5995  9530  7400  5109  2491: 9530, 2491

212   71   35   39   30  119: 212, 30

596  363  759   94  439  722  570
276  336  260  143  638  266  173
878  138  523   28  212  312  649
: 878, 28

 52  205   53   37   58   54   34
200    4  191   69   55  139  123
104  187   99   24   56   75   34
: 205, 4

-180   987    45  -679
-307  -165   652   577
-522   640  -264   573
: 987, -679

75  33  60  26  58  46
48  16  47  53  34  31
72  30  27  37  58  32
: 75, 16

82  85  79  20: 85, 20
---
52,51,86,33,16,36,54
47,40,66,34,25,48,33
27,26,38,45,61,12,80
→ 61

3,3,3,3,7
3,4,4,3,5
3,0,2,5,4
→ 2

-404,-342,496,658,217,360,373
-388,-246,233,377,-9,145,397
-535,-673,432,-464,-107,-474,-735
→ -107

13,40,39,56
75,62,8,83
17,41,42,63
→ 41

12,43,71,62
83,91,36,40
44,21,61,53
→ 21

3957,8956,3458,8808,3106,7262,6148
6109,2898,4263,4566,4760,7301,5726
6174,1793,6474,6557,6011,4959,5284
→ 6011

382,567,162,970
382,576,162,634
382,567,824,970
→ 567

540,631,280,643,379,798
500,466,574,249,588,425
541,274,596,438,252,200
→ 438

2,1,4,6
6,6,4,2
3,7,2,7
→ 7
---
[[ 303 -240  -82  216  133]
 [ 404 -358 -498  156  521]
 [ 279  911  552 -503 -416]] -> -503

[[8316 4064 3202 1712 8253 8057 4009]
 [2735 2066 1891 6929 2330 6683 1928]
 [7397 2885 2606 3500 5735 4095 7025]] -> 1712

[ 884  387  769 -623  467  128] -> -623

[ 32   7 -14 -27 -11   3] -> -27

[141 726 389 818 585] -> 141

[648 791 522 177] -> 177
---
[[+6.43 +1.20 +4.41 -3.21 -1.20]
 [+1.74 +0.63 +0.40 -0.26 -0.63]
 [+3.61 +1.67 -0.13 +0.21 -1.67]]: +6.43, -1.67

[-3.49 +2.12 +5.09 -3.01 -4.55 +2.49 -1.82]: -3.49, -1.82

[[+3.36 +3.92 +5.33 -3.60 +1.86]
 [-2.47 -4.87 -3.73 +3.28 +4.03]]: +3.36, +4.03

[+2.46 +0.11 +4.68 -1.88 -2.96 +6.20 +0.32]: +2.46, +0.32

[[-1.29 -0.90 +4.13 +4.34 -1.59 -1.59 +2.76]
 [-4.37 +4.97 -0.75 -4.98 +1.09 +2.37 +2.37]
 [+3.97 -3.89 -1.92 -0.46 +4.59 +2.23 -4.73]]: -1.29, -4.73

[-0.13 -4.10 +4.81 -3.85 -5.02 -1.91 -2.93]: -0.13, -2.93

[[+1.61 -5.02 +3.29 +2.62]
 [+3.68 +4.35 +1.32 -4.50]]: +1.61, -4.50

[+0.47 -1.43 +4.70 -4.91 +3.36 +6.50 -0.63]: +0.47, -0.63

[-6.54 -0.73 +1.78 +5.53 +2.32]: -6.54, +2.32

[-6.25 +2.82 +4.14 +5.55 -1.16 -1.39]: -6.25, -1.39
---
[[171  81 218 127 200  95]
 [131  51  24  22  53  79]
 [ 71 193  39 219  10  96]]
51

[[24 47 80 77]
 [21 27 39 42]]
27

[[  0   0 -28  46]
 [  7  45  21 -13]]
45

[[4591 8276 6435 4213 7793 5812]
 [4133 3433 4864 2759 5497 2965]]
3433

[[ 202 -253   48   73 -516 -151 -286]
 [ 247 -116  615 -578  539  -37 -273]
 [-459   40 -498    1   63    4  242]]
-116

[[590 559 771 541 598]
 [244 259 270 334 269]
 [481 481 683 332 529]]
259
---
-2.43 +3.42 -0.28 -4.11 -0.99 -5.84
+1.46 +5.26 +1.85 -0.99 +4.04 -1.30
-> +4.04

-4.50 -1.45 +2.01 -4.18 -3.07
+4.50 +0.71 +6.28 -4.53 +5.53
-> -4.53

+1.20 -2.56 +1.90 -3.51
+4.03 -4.63 +3.67 -5.56
-> +3.67

+1.19 +1.90 -3.60 +0.62 -2.65
+3.14 +4.93 +4.07 -0.20 +3.34
-> -0.20

+5.01 +2.18 +5.80 -5.97 +5.95 +3.66 +4.28
+4.64 +1.49 +3.82 +2.22 -1.32 +3.47 -0.82
-> +3.47

+2.71 -0.38 +3.13 +2.61 +3.14 +4.04 -0.18
+5.14 -3.13 -1.62 +3.01 -0.24 +3.27 +1.17
-> +3.27

+3.89 +4.30 +2.61 -2.54 -1.24 +1.95
-2.44 -4.05 +1.60 -4.59 -3.90 +4.95
-> -3.90

+3.88 +5.52 -0.90 +1.22 -0.62 -0.36 -1.68
-3.74 -4.55 -2.53 -5.10 -5.95 +0.92 +4.31
-> +0.92

+0.12 +3.89 -3.43 +6.34 +0.05 +1.48
+4.44 +2.68 +1.89 -1.35 +3.90 -3.86
-> +3.90
---
+0.48 +3.68 +0.48 +1.12 +4.02 +2.23
-5.65 -4.27 -4.91 -5.10 -4.23 -6.37
=> -5.10

+4.97 -0.09 -0.28 -0.41 -0.63 +4.97 -2.17
-3.17 +0.26 -0.74 +0.03 -0.07 -3.17 +4.68
=> -0.07

-1.57 -0.22 -0.74 -0.79 +1.41 -0.09 +1.90
+4.93 +2.75 +3.17 +3.80 -3.22 +2.66 -4.24
=> -3.22

+3.44 +1.53 -2.93 -4.93
+1.71 -1.16 +2.32 -2.60
=> -1.16

-2.72 -5.37 +1.65 -5.62 +4.46
+2.05 -2.62 +4.23 -2.79 -3.61
=> +4.23

-3.51 -5.10 -4.20 +3.59
-6.02 +1.25 +3.50 -0.97
=> +1.25

+3.79 -1.96 +0.77 +1.53 +2.54 -0.56 -4.70
-1.35 -0.28 +3.75 +1.92 +5.28 +1.83 -0.45
=> +5.28

-4.65 +3.77 +3.53 +5.97 +2.29
-2.49 -1.33 -4.49 -2.60 +1.28
=> -4.49
